In the rows, zero is written as 128.
The same turns and mirrors carry the whole set onto itself, and each row onto the other rows of its family. Which rows share a family with each named row? Give them in list order.
These 40 rows form 8 families of 5 rows each.
sog: [148 105 128 111 121 122 106 120 150 188 115 121 127 122 155 138 137 136
 157 103 152 123]
Muka: [152  89  97 134 105 144 131 133 137 166 117 107 129 143  91 128 110 144
 113 109 147 153]
Sigo: [151  91 129  90 163 115 130 110  74 149 118 127 133 148 134  89 128 164
 132  86 137 118]
vupo: [141 111 130 108 128 114 106 117 136 190 129 129 148 137 159 137 127 145
 155  94 160 123]
Damig: [136 114 125 101 149 108 108 125 141 169 106 115 136 132 158 140 139 144
 148  99 153 115]
ris: [134  96  94 122 128 130 129 139 140 146 104 101 142 147 101 133 114 150
 101 104 156 140]
dum: [173  99 112 161 104 135 130 148 104 127 117 142 108 116 146 100 121 142
 121 132 112 132]
gubeb: [156  90 141  99 165 113 128 101  85 167 139 120 125 150 136  85 129 166
 137  89 147 128]
mel: [158  93 136 101 159 117 119 116  58 177 121 128 122 146 129  89 119 165
 135  90 140 131]
retal: [151 115 114 124 157 124 125 153  63 155 146 121  96 137 126 138 119 133
 148 123 100 146]
Dapu: [133 111 143 107 130 115 100 109 155 172 119 115 136 132 147 130 133 159
 152 105 149 128]
Demav: [143  99 102 144 125 126 126 140 147 157 122  98 132 142  98 132 111 144
 105 118 157 152]
Bev: [143 110 127 113 150 127 132 129  80 129 165 121 104 146 128 124 123 150
 157 129  89 142]
gok: [147  94 150  90 150 121 121  93  88 158 138 124 130 151 136  86 126 176
 149  96 128 129]
Kof: [158 113 116 158  92 129 126 147 105 114 129 134 111 138 140 101 117 147
 117 142 135 140]
vofi: [156 100 114 110 143 135 136 134  74 151 160 122  99 141 125 130 128 128
 164 119  96 141]
fufi: [153 109 122 158 111 131 128 145 115 108 124 132 118 126 135 103 115 159
 115 140 104 139]
mitas: [163 110 114 167 118 122 118 162  99 135 103 133 114 122 138 105 114 145
 103 130 125 139]
nozig: [138 101 100 138 101 132 124 138 139 167 121 117 150 149 111 134 103 152
 111 107 162 151]
pav: [137 107 110 130  94 132 123 129 142 157 129 106 128 156 106 132 111 151
 118 120 168 156]
rit: [156 109 123 122 166 119 134 135  72 139 165 116 100 139 132 125 129 133
 153 123 102 138]
delu: [163 104 108 162 111 129 131 154 105 126 124 122 120 123 145  93 132 146
 107 129 108 152]
saz: [155  89 132  92 149 118 127 106  83 176 140 115 133 143 141  77 140 162
 140  84 134 143]
mirer: [140 114 140 105 116 114 104 108 138 178 129 121 127 142 155 125 135 151
 155 108 170 127]
rinum: [150 116 122 118 129 126 132 133  72 133 168 125  97 152 133 126 125 138
 160 135 111 145]
dagid: [165 107 115 169 125 122 130 153 104 116 126 124 114 125 139  98 119 146
 107 134 121 135]
Tota: [151 109 114 117 150 127 133 137  74 144 162 114 106 136 142 115 141 133
 152 116  88 151]
veke: [158 111 107 166 100 131 128 157 106 127 124 142 127 129 144 114 110 146
 116 135 124 138]
Fil: [166  78 132  97 138 126 126  99  84 175 128 134 126 145 132  82 127 164
 144  87 140 126]
Giv: [141 103 103 133 123 128 117 144 131 175 104 103 129 145  96 137 107 150
 107 108 156 156]
ras: [147 112 136 119 143 106 103 114 150 180 120 111 133 126 154 129 138 146
 143 101 166 122]
Dunu: [158  93 133  98 144 120 128 108  69 171 143 142 137 152 147  93 123 165
 150  92 137 124]
biku: [143 114 137 112 144 109  95 126 126 194 106 120 125 125 155 134 134 145
 150 100 156 125]
lop: [141 108 130 110 130 111 106 118 149 186 121 109 140 127 162 120 148 143
 144  95 148 137]
Kag: [153 100 141  94 133 120 122 100  74 158 146 130 119 162 135  87 125 163
 148 102 151 132]
Noz: [140 101  96 136 109 133 126 142 148 166 122  94 136 138 108 123 124 143
 105 109 140 164]
Kozi: [144 110 105 107 165 126 138 145  72 128 146 117 109 145 126 135 129 137
 147 118 100 133]
vuga: [154 109 107 155 124 124 129 157 107 110 102 129 120 124 146 109 122 144
 106 130 118 125]
zosat: [150 111 109 125 138 131 137 144  64 142 165 134 115 148 135 128 116 137
 153 125  99 142]
nin: [133 102 115 129 109 135 122 131 153 147 117 105 136 146  99 131 110 159
 109 119 141 153]

Same family as Giv: mel, retal, mitas, biku
Same family as Muka: sog, dum, vofi, Fil
Same family as Kag: Kof, pav, mirer, rinum
Same family as veke: vupo, nozig, Dunu, zosat
Same family as gubeb: Demav, rit, dagid, ras
Same family as Kozi: Sigo, Damig, ris, vuga

The same turns and mirrors carry the whole set onto itself, and each row onto the other rows of its family. Which rows share a family with each named row? Give them in list order.
These 40 rows form 5 families of 8 rows each.
zoli: [124 122 113 100 133 120 117 154]
fen: [156 117 170 143 134 147 102 106]
piba: [141 119 159 110 174 129 134 129]
sema: [144 117 119 138 100 139  91 132]
dute: [137 121 110  94 131 122 124 154]
Muki: [153 123 164 145 122 147 118 106]
rino: [151 102 148 101 141 149  85 149]
zoga: [149 122 115 132 159 162 115 125]
veno: [137 113 161 112 108 102 108 131]
fuzem: [136 133 125 139 126 117 145 118]
tege: [131 114 115  98 149 119 105 154]
Gep: [143 104 118 135 107 141  90 127]
ludas: [149 119 167 151 144 145 102 105]
rila: [153 109 159 120 144 155  83 148]
Rom: [142 116 121 137 106 147  92 127]
Nazu: [150 117 116 134 162 161 115 137]
Gise: [138 128 110 132 116 147  92 126]
Fabur: [127 118 109 102 139 116 122 153]
Vato: [146 119 164 114 113  98 106 129]
rez: [134 117 112  97 136 123 116 153]
Por: [124 110 159 114 104 114 101 140]
Lapal: [149 119 123 132 102 144  93 130]
Visen: [147 122 118 127 166 165 116 128]
Kad: [129 128 120 124 129 113 140 112]
bod: [139 136 121 140 135 117 136 111]
lisez: [160 111 171 140 141 147 108 103]
Getu: [134 135 130 143 129 120 140 108]
susir: [142 132 161 106 169 120 134 131]
lufa: [134 115 156 108 175 120 132 128]
Gasem: [149 103 153  99 142 149  80 142]
safog: [142  98 159  99 142 149  88 147]
Dumod: [140 119 118 128 161 166 121 131]
sel: [146 106 167 110 156 118 134 134]
norab: [134 121 163 109 108 106 113 125]
nepu: [135 116 167 109 114 104 114 134]
Bovuz: [136 132 127 150 128 119 142 122]
leve: [152 117 173 148 138 146 108 107]
Mepub: [147 104 154  92 147 148  83 137]
Baf: [142 121 164 107 168 121 132 132]
vemuk: [159 127 121 126 167 153 123 124]

Same family as rila: Muki, tege, Gise, Por, Kad, sel, vemuk

The same turns and mirrors carry the whole set onto itself, and each row onto the other rows of its family. Which rows share a family with each named row? Give them in list order.
These 32 rows form 4 families of 8 rows each.
dopu: [ 91 141 151 122 145 134 138 127 112 107 135 134 113 122 150 109 176 119
 184 124 127 111 117 153 136 148 148 129 163 101 108 148 136 117 115 106
 131 123 137 108 156 131 132 106]
mab: [104 113 135 115 126 119 105 115 116 106 159 143 108  98 148 118 173 114
 172 103 131  91 144 115 132 148 109 103 128 118 117 119 123 138 124 137
 158 102 115 119 129 134 143 124]
bebev: [138 160 113 149 150 127 140 158 125 157 121 140 134 101 149 167 112 143
 110 125  97 151 128 120 134  89 122 121 115 105 128 118 121 135 112 160
 136 128 116 135 132 102 133  89]
Vuge: [121 134 112 123 152 128 153 155 121 123  88 132 167 106 128 120 100 127
 102 115 105 162 136 117 158 101 108 145 132 113 135 142 129 130 105 158
 132 151 132 115 111 118 114 110]
vas: [123 110 132 127 142 123 118 146 111 118 149 119  91 122 139 106 164 126
 159 129 131  98 132 124 138 156 135 125 146 127 119  99 103 125 141 130
 169 105  92 124 131 134 155 118]
fepu: [ 93 118 151  97 128 119 120 111 112 104 139 145 136 101 147 116 157 111
 197 105 136  97 135 132 142 146 124 127 142 112 125 162 126 127 105 128
 147 120 141 102 135 128 126 126]
Nifo: [122 167 130 153 129 154 166 166 130 138 127 132 139 128 133 147 120 104
 120 131 116 137 118 133 138  95  93 127 113  93 111 156 118 108 124 114
 123 153 135 102 134 126 106 133]
napop: [117 154 104 152 135 115 148 169 137 135 125 142 119  89 154 137 111 146
 105 112 109 159 139 107 156  96 127 127 112  96 124 111 137 146 102 143
 126 126 115 126 112 124 132  90]
Nopa: [103 125 153 123 134 129 134 106 133 123 154 143 117 107 136 105 154 118
 193 117 144 113 116 139 132 152 145 123 143  97 128 158 135 122  99 119
 128 114 168 112 147 135 133 103]
Livus: [ 91 122 156 109 134 129 132 109 122 109 134 152 123 103 136 102 175  92
 172 104 137 105 113 155 136 155 138 128 158 120 136 138 117 129 115 113
 147 132 139  98 146 119 137 112]
zodi: [115 142 115 142 123 135 175 164 130 119 113 143 140  94 124 129  96 144
  99 134  98 145 149 117 144  94 120 148 112 126 146 124 127 133 113 126
 128 135 135 135 101 144 124  96]
Bom: [130 101 146 119 127 121 108 138 118 121 158 126 107 109 127 102 139 105
 150 128 149  90 132 110 122 154 121 102 131 127 127 118 113 131 131 146
 157  94 115 124 124 138 161 121]
molo: [117 149 115 165 129 143 176 159 118 140 133 129 122 125 121 151 108 152
 118 140 101 130 136 141 136 104 109 141 113 128 122 125 101 100 131 110
 130 122 138 135 113 144 131  92]
Nima: [ 92 120 154 106 128 126 130 118 122 126 154 161  94  92 129  99 160 108
 167 109 121 104 117 156 127 151 146 132 152 139 149 111 113 136 114  96
 142 111 134 123 132 120 134  96]
fote: [ 98 108 140  98 135 125 121 103 119 122 165 159  98  91 130 105 155 125
 180 110 104 105 137 131 120 136 122 127 129 135 137 113 129 140 115 107
 139 101 139 143 125 133 118 111]
Fodi: [106 110 150 111 137 122 118 132 123 114 151 149 101 102 142 103 172  91
 153 105 141  98 120 140 131 152 130 110 144 123 132 105 104 138 130 125
 160 112 103 113 139 120 157 115]
Mova: [126 164 116 156 166 107 140 155 108 155 125 121 129 108 154 145 106 131
 121 124 109 149 116 124 133 100 128 117 126  88  90 123 134 132 123 144
 124 128 107 120 130 117 151  95]
Gipud: [129 163 121 154 133 156 161 161 134 132 115 142 152 120 144 172 132 128
 111 128 109 140 133 128 139  88 101 119 110 100 129 146 114 115 116 151
 134 144 134 120 141 115 120 107]
Punez: [145 139 109 142 165 115 139 136 113 169 108 115 143 113 113 133  91 128
 123 126 100 155 113 123 147 109 115 157 131 121 122 127 113 126 124 143
 144 152 127 113 111 105 113 121]
vonip: [109 132 143 117 130 141 129 117 114 142 151 137  89 110 117  97 160 123
 172 127 104 113 117 143 130 154 140 156 161 142 144 121 126 128 118  93
 143 126 144 126 129 125  96 111]
Feden: [ 95 151 142 159 107 153 168 174 126 126 124 143 133 130 122 140 108 148
  98 138 105 125 157 113 135 107 114 130 124 124 132 119 111 116 123 131
 125 127 148 125 116 140 118  98]
rego: [112  89 153  72 140 117 121 124 117 106 137 153 127 100 127 100 128 107
 187 126 122  94 133 127 130 128 127 138 126 134 137 136 114 132 119 116
 152 109 125 124 121 127 128 142]
rutom: [141 152 118 138 154 128 145 144 123 144  91 136 165 104 131 159 103 132
 116 136  97 148 127 122 140  89 124 142 120 112 132 138 120 128 115 161
 142 151 131 117 129 100 125 112]
nizo: [130 157 122 146 124 148 164 163 130 141 115 149 141 107 126 168 104 145
 112 147  91 135 136 129 132  84 118 141 106 127 144 129 111 117 116 132
 132 132 139 134 122 116 120  99]
bikif: [108 151 112 145 128 144 155 179 141 114 114 141 142 115 150 139 129 126
 105 104 121 157 138 120 166  96  93 121 115  90 123 143 124 119 102 146
 124 137 127 107 124 119 112 110]
rur: [106 144 141 151 126 158 175 175 156 124 123 150 138 141 133 138 123 129
 116 129 118 142 141 113 148  94 111 130 112  87 124 133 108 115 117 130
 127 145 148 108 135 127 101 127]
vazet: [127 115 155  91 146 128 114 147 114 110 122 134 117 118 123  91 143  84
 160 148 121 100 115 126 127 133 137 138 149 123 117 123 124 130 139 112
 153 128 102 104 133 118 130 161]
mig: [131  87 148  95 143 122 106 135 138 109 132 148 118 112 112  96 131  93
 166 139 139 103 116 120 130 132 127 119 123 116 118 120 114 122 133 129
 148  99 126 107 126 118 147 153]
zanav: [119 151 136 149 156 106 142 163 125 157 122 129 135 112 155 129  98 142
 116 117 114 152 136  95 141 108 149 125 134  85 116 116 132 151 107 166
 132 140 119 120 128 112 133  95]
goriz: [ 99 122 147 113 127 137 114 102 119 136 152 151 104 104 108  99 147 120
 170 119 116 116 116 142 121 151 127 127 151 135 135 132 139 122 106 114
 121  98 174 126 130 122 111  99]
Kas: [117 132 125 139 165 116 132 142 125 151  93 138 149 120 118 121  99 141
 111 121  94 161 133 103 148 104 129 143 142 108 116 105 126 136 118 167
 134 142 139 113 117  97 114 112]
bozad: [110 101 157  92 134 118 122 127 121 110 126 153 119  97 119  95 145  87
 160 126 131  95 118 143 133 146 143 138 147 141 141 114 103 134 131 111
 160 121 115 105 125 116 150 131]

Same family as dopu: vas, Nifo, molo, Mova, Punez, vonip, vazet
Same family as Fodi: bebev, Livus, Nima, Gipud, rutom, nizo, bozad
Same family as fepu: mab, Vuge, napop, zodi, fote, rego, bikif

The same turns and mirrors carry the whole set onto itself, and each row onto the other rows of its family. Which rows share a family with each named row? Give them in list order.
These 32 rows form 4 families of 8 rows each.
fivaf: [153 129 122 155 145 149 132  91  97 116 143 130 142 100  97 127 137 129
 129 114]
nelo: [126 141 112 136 145 151  77 140 126 147 124 113 116 117 134 132 161 148
 131 144]
lifep: [129 111 144 113  86 122 104 113 112 154 140 132 137 117 154 131 128 132
 139 111]
biz: [136  86 130 102 125 147 134 123 105 117 127 110 141 159 119 116 156 162
 120 118]
Metap: [134  87 124 102 125 144 148 126 111 129 125 124 147 155 123 110 149 165
 113 124]
sibit: [126 116 138 111  91 131 106 106 125 163 139 128 142 116 146 114 127 131
 135 105]
vapi: [ 81 126 143 104 138 124 129 138 144 135 133 119 130 137 146 115 127 117
 114 155]
Fenu: [ 90 119 149 101 136 122 127 135 139 117 136 111 129 131 148 110 136 116
 121 163]
som: [ 82 128 140 100 136 119 126 135 133 125 133 120 135 140 149 105 131 117
 124 155]
batu: [ 80 121 145 106 134 130 121 136 141 125 133 120 139 139 147 112 131 113
 115 152]
Dake: [138  93 118 102 122 141 137 124 101 119 128 125 147 162 111 108 151 163
 120 125]
Tupid: [150 128 102 154 160 113 156 150 128 103 115 127 123 113 134 110 132 133
 126 142]
Piv: [129 110 141 128 128 124 146 119 104 128 106 139 101 151 104 127  91 119
 133 118]
gome: [125 143 103 134 146 149  88 145 135 147 129 103 122 122 138 121 165 151
 127 131]
Nep: [116 150 107 131 147 153  83 139 120 140 130 112 126 125 140 124 162 150
 130 133]
ponid: [145 131  99 151 156 115 149 153 114  91 118 131 126 117 138 117 134 138
 127 143]
difuf: [131  83 123 105 122 145 142 125 110 118 126 126 153 161 118 113 150 157
 115 117]
riman: [137 118 131 134 121 126 149 118 109 128 113 144 104 158 100 126  96 117
 127 113]
gem: [153 124 122 152 152 157 139  94 105 127 135 130 139 101  92 130 137 135
 121 107]
Rata: [115 145 114 142 133 109 124 142 139 120 153 117 123 100 126 166 126 115
 113 103]
zuve: [146 125 124 154 154 153 135  95 109 114 133 134 146 102  93 128 139 127
 126 109]
Rurev: [147 123 133 143 149 146 135  85 103 116 134 126 139  94  96 129 142 129
 135 107]
vorul: [135 109 129 129 116 123 150 120 118 127 115 135 108 150  97 123  88 119
 126 110]
ror: [131 119 141 113  86 127 108 106 118 156 139 139 141 124 153 116 133 131
 136 109]
Bek: [124 149 109 136 143 152  85 144 134 146 130 115 119 130 141 124 165 144
 125 137]
res: [124 119 136 105  88 124 104 104 110 151 142 140 146 119 144 124 128 134
 137 106]
zofu: [131 116 129 126 118 128 147 119 105 118 119 146 108 150  98 127  87 118
 127 123]
rikas: [154 134 101 155 153 108 152 149 126 102 115 138 121 116 137 118 141 131
 126 143]
kuvo: [117 138 115 132 134 105 118 142 138 106 154 111 110 107 114 170 129 113
 120 110]
Sefi: [152 122 103 147 158 105 150 151 115 102 108 136 119 111 136 122 141 144
 133 144]
Gimam: [113 142 111 141 133 111 115 145 142 109 153 118 128 105 123 165 130 113
 113 105]
tiga: [112 152 113 140 132 107 114 143 131 110 157 112 120 112 126 162 124 113
 121 105]

Same family as nelo: lifep, biz, Fenu, Piv, Rurev, kuvo, Sefi
Same family as rikas: batu, difuf, riman, zuve, ror, Bek, Gimam

